In the data rows, 128 means zero.
Some points:
[141 121 179 145 126  61 113 141 174  98  86  27  81 142 161 158 178  63
 158  90 168  48  81 172 161 153 145 125 120  91  96 133 124  78  68 114
 133 142 171 107 161 151]
[140 111 142 126 146 126 111 171  48 161 162 164 155 102 132 138 124 172
 104 121 117 190 113 113  95 146 123 100 152 136 141  23 158  81 168 125
 164 118 106 112 101 166]
[147 191 139 121 126 182 158 194 128  60 164  68 150 166  93  60 138  86
  42  51  49 123 103 160  45 239 125 155  88 111 126 137 173 122 143 161
 105 162 118 126 207 122]
[202 212 110 132  80 199 107 126 113 112 164  65 142 110  88 109 158 134
  97  56 103 145 109 132 142 140 129 148 143 103 163 179 209 159 198  53
  55  81 139  95 159 145]
[122 104  54 129 103  54  97 189 120 150 196 149 133  32 162 139 145 148
  95  90  78  96 121  49 255 205  96  78  71 173  93 239  72 111 119 118
 196 133 148 186 159  94]
[ 94 127  85 123 115 207 153 152 184 118  84 132 118 143 108 102 213 106
 202 103  97 230 155 103 108 145 181 176 160  92 132 139  94 181 119 132
  87 186 126  50  97 144]
[147  69 148 155 208  76 121 131 186 202 120 184 165 120 159 172 131 243
 166 203 183 166 160 173 197 114 185 122 214 218 120  83  40  72 106 140
 177  89 130 137 119 127]
[133 105 152 174  60  90 112 167 129 111  89  88 132 103  78 122 187 119
 150  96 115 139 107 156 145 163 175 131 103 125  95 130 128  99  91 119
 108 125 179 119  92 155]
[ 58 136 165 187 200 133 157 134 106 251 150 120 112  80  64 147  67 129
 156 188 180 136 198 233 162 199  71  10  71  87 133 132 138 125 111 130
 162 104 111 144 127  93]
[ 98 205 113 150 193 115 119 115 144  31 134  94 150 126 134 113 134  66
 128 155 152  93 146 155  79 186 141 101 113 113 148 145 190  58 125 140
 125 143 117 102 206 126]
[122 170 110  52  54 126 121 104  50 140 178 138 158  39 111  97  96 169
  65 126 133 148 105 126 153 157 125 103  55 120 109  98 124 132 125 133
 126 132 106 135 134  83]
[ 87 115 114 114 139 157 111 139  90  81 180 251  80 117 124 136 143 113
 181 122 100 129 141  85  52 107 136 121 252  90 119 126 112 147 128 143
 108 130 120 129  95 134]
[140  91 155  75 116 124 153 140 234 112  64 129 125 136 138 221 103  98
 158  70 138 119  88 143 115 102 196 132  48 139 110 122  93 164  85 138
 147  37 182 176 124 134]
[137 120 106 116 131 101 141 165 106  74 146 128 127 120 149 106 182 121
 106 131 151 193 164 196  84  96 121 144 114 106 124 174 121 155 103 166
 117 172 112  97 106 148]
[145  81  95 131 120  91  85  96 102 172  81  78  91 137 132 121 141  74
 157 145 177  82 121 168 109  91 134 149 165  94 146 123 161 135 128 101
 142 109 161 139 124  90]
[144 184 141 159 137 113 135  70  93 163 102  89 121 115 143 110  86 141
 163 127 118 163 102 133 140  96  61  32 123 111 157  90 127 155 116 106
 143 153 110 172 140 156]
[135 140  36 143  58 219 137 127 163 111 149 103  93  98 174 112 137 125
 105   1 120 152 138 135 175 216 110  57  88  81 132 117  99 169 172 123
  69 168  85  92 200  85]
[ 95  34 157 170 163 106 151 120 180 199 113 212 131  94  83 112 112 169
  94 241 135 158 158  68  97  93 140 188 182 208 115 179 160 124 177 255
 101  82 107 110 110 157]
[146 105 117 147 166 138 101  98 143 204  82  99 150 156 176 140 105 140
 138  94  97 110 156  72 140  62 173 150 139 163  87  58  86 216  82 105
 103  86  99  71  60 189]
[186 167 172 136  61  92 149 113 134 215 116  67 124  81  99  94  58 128
 102 146  76 126 122  94 156 176 118  75  74 129 141 150 136 182 157 133
 123 110 134 138 138 134]
[174 123 187 133 138 130 147 123 172 107 146  58  60 188 158 126 122  71
 170 146  75   1 146 171 141  21 163 107 123 131 124 117 108 112 177 111
 204 105 214 156 112 122]
[176 118 202 173 211  68  93  38 103 244  92  55  82 108  75  12 171 120
 176 131  87 134 125  51 171 157 144 126 158 117 104 112 129 145 117 193
 163 127 144 151  32 112]
[134 136  18  73 150 105 128 135 193  54  36 124 158 146 211 218 152  96
 144  75 177 149  63 174 117  50 184 153 172  90 117 192 119 188  79 141
  63 136 122  96 222 119]
[ 65 104 172  78 136  70 162  91 140 136 191 171 130  55 194 128 109 175
  57 105 137 151  85 130 142 115 101 150  94 111 117  78  15 116 101 121
 131 103 158 168 122  88]
[155 116 144 178  88  89 172 157 121 166 105 107 125 105 164 160 108 144
 156 132 178  67 107 169 157 101  89 113  60 149 108 148 125 168 154 159
 155 119 144 140 139  68]
[ 78 233 145  91 133 125  90 141 132 156 126 180  96 128 129 131 181  56
 136 169 122  95  35 197 104 180 175 118 150 156 169 169 182  66 138 110
 192 132 188 133 123 197]
[134 143 118  82 126 169 118 122  18 135 145 132 181 118 127 164  63 155
 130 120 132 106 130 115 170 141 103 126  24 144 136  39  82 114 187  41
 162 116  81  94 125 138]
[132 144  89  94  82 186 156 121  57 120 177 132 153 100  95 142  94 161
  26  93  87 156 115 116  71 201 154 101 114 129  97 150 187 135 109  91
 113 118 114 101  78 124]
[144  91 144 168 106  80 159 102 164  85 133 201 122 205 116 116 124 109
  51 116  73 190 121 135  97 109 135 138 201 142 119 136 133 138  77  93
 132 124 130 155  90 143]
[133 102 151 109 192 111 152 117 179  94 151 155 152 176 154 210 198 101
 108 119 205  85 171 204 141  94 137 191 183 114 153 117  91 100 121 105
 181 109 153 143 163 145]
[141  81 185 135 113 156 153 103 211  81 102 136  53 171 110 133 139 138
 135 153 176  85  58 196 188 133 168 184  88 139 147 178 113 149  41 109
 157 113 173 224 121 126]
[ 70 180 124 128 148 163  89 180 112  53 176  98 133 142  28 187 106 144
  68 209 133  98 145  56 107 130 238 147 119 116 178  95 148  57 171 169
 151  46 108  95  97 117]
[108  94  80  98 164 136 130 112 148 118 101 163 165 140 151 155 208 165
 130  88  89 210 137 109 112  80 116 115  84 120 112 126 109 164 110 146
  69 134 114 114 136 105]
[151 150 145 136 124 178 152 146  81  67 122 205 111 141 116  73  72 137
 175 105  28 199 134 112  70  98 113 159 219 177 141 116 123 140 146 187
  79 176  35 157  88 163]
[128 156  93 223 217  28 109 158 202 136 171 191  72 164 171 148 138 165
 222 128 131 121 157 147 134 112  92  55 101 138  58 146 114 101  84 138
 121 165 187 150 125 141]
[193 127 151 174  98 110 201 129  54 195 134 141 126 109 106 108  43 169
 160 148 131 146 141 104 186 122  64 128  35 165 207  75 129 107 146 155
 150 168 141 135 121 143]
[ 98 158 113 118 113 172 124  94  59 109 119  88 134 127 110 133  75 104
 128  98 144  75 115 154 142 164 144 169 114 100 111  90 124 153 106  85
  78  77 146  92 145  93]
[154 136 159  81 119 162 101  80  47  57 148 113 160 116 214 178 175 129
 136 100 130 143 100 116 207 134 142 148  51 141  45  92 107  61 115  58
  46  97 100 143 199 134]
[127 134  75 111 106 138 109 134  94 159 160 169 113 136 135 139  98 166
 175 123 145 136 147 109 160  80 126 130 124 169 113 156 181 137 147 117
 152 118  88 173 111 122]
[149 137 124  91 131 131 119 168  84  97 161 157  97 136  51 116 149 112
 127 167 170 133 205 110  63  83 155 159 184 193 132 118 135 112 207 155
 106 111 106  88 103 175]
[111 188  97 107  68  89  61 147 171  96 193 171 115 155  34 125 147 155
  45 153 125 198 188  79  39 107 126 185 238  77 168 142 162 220 149 123
 185 164  92  63 132 173]
[110 145 113 135 100 140 114 170  53 138 182 119 181  90 102  72 153 153
  39 132  84  79 110 148  94 187 107 137  48 183 127  73 147 129 159 162
 133 114 130 227 117 114]
[ 92  99  65  87 200  93 148 127 163 123  59  82 129 154 155 132 183 107
 205 120  79 117 168 118 136  73  69 164 101  93  79 141 159 167  56  84
 112 153 151 160 171 101]
[146 137 137 191 108 182 130 196  97  34 126  71 139 173 118 125 158  65
 167  81 135 166  99 151 131 166  97  96 172  91  94 136 210  99 133 134
 110 229 103 126  76 142]
[126 133 169 160  87  94 118 142 115 105  66  87 161 146 110  84  88 117
  95 122 121 132  49 116 176 237 142 107 102  85 139 138 170 101 133  89
 149 133 125 132 105 124]
[116 165 167 108 167 158 201  67 123 218 129  65 108 196  95  72  60 148
 124 153 155 157  54  30 144 175 160 105 173  11 122 215 182 151 104 172
 189 156 137  59  25 181]
[ 85 121 160  95 138  99  78 105 204 201 105  82  98  85 178 168  84 116
 161 104 105  69 112 129 149  70 102 106 119  98 135 154 109 157 116 118
 139 160 124 127 201  85]
[125  86  81 139  78  79 207 129  99 124  90 125 104 162 182 114  99 135
 111 152 178 124 172  39 126  93  98 131 202 191 197 119 130 104 196 187
  44 110  93 155 118 179]
[ 95 164  19 126  56 189  92 131  38 181 145 186 175 107  67 137  79 230
 167 170  73 116 165 168 178 177  70 146  66  93 107 128 103 115 152 139
 123 134 216 107 137  20]
These points spread out most along one direction. Where along it does each point below lie, from 0 to 99? 50 is the average, and the first point above lies past it. One standard deviation of the points above along it is 16.
[121  40 178 140 101  90 115 125 200 152 149 149 158 118 118 115 140 120
 101  80 140  85 133 129 174 131 168 157 194 110  89 189 118 146  92 138
  94 148 133 182 110 135] 65
[103 133 223 123  88 150 155 162 115 148 123 114 157 149 129  80  73 109
  78 135 161  80 129 108 106 127  34 117 135 136 177 127 124  87 183 145
 143 152 160 120 113 117] 41
[145 177 144 152 146  95 138 104 224 225  71 135 107  93  81 110  20 130
 178 202 129 162 161  91  56  71 132 130 110 217 121 157 162 176 129 209
  97 150 153  10 147 126] 56
[ 69 169  83  79 143 192 144 163  78  53 155 127 114 227  85 181 189 109
 173 104 164 198 173 101 131 122  64 123 211 121 129 139  99  97 153 228
 107 210 130  73 188 163] 46
[155 110  44 178 101 125  48  99 163  90 147 169 109  24 112 116 160 144
  85 212  80 156 200  43  86  54  68 134 105 255 149  51 178 128 212   3
 132 112  60 122 146  53] 37
[120  77 171 116 204 202 181 112 197 112  31 113 199 172 203 186 107  39
 162 128 163  81 118 170  90 125 157 157 108  62 120 117  52  70  44  34
 112 126 100 169 201  91] 79
[133  77  99  34 113 172 143  96  95 145 145 134 164 142 203  92 188 128
 142 104  88 103 111 185 123 174 109  97 103 141  79 171  80 107  94 122
  87  89 119 147 118  80] 51
[115 169 100 130 158 158 106 127  75 111 145 140 189  99 154  82 133 173
 172 124 141  96 130 117 157 141  87  91  86  97 159 117 133 121 165  91
 192 129 137 149  98 125] 41
[143  47 187 160 132 108 108  92 177  65 124 220  70 133 131 116 129 114
  78 213 232  97 121 139  56  98 168 171 212 190 188  92  76 122 122 133
 145  82  65 164  96 161] 67
[180  64 205 130 168 123  70 114 166  96 112 104 117 198 175 161 201 100
  88 179 162 108 133 148 107  35 165 181 196  64 198 119 158 128 106 117
 160 144 113 115 144 169] 74
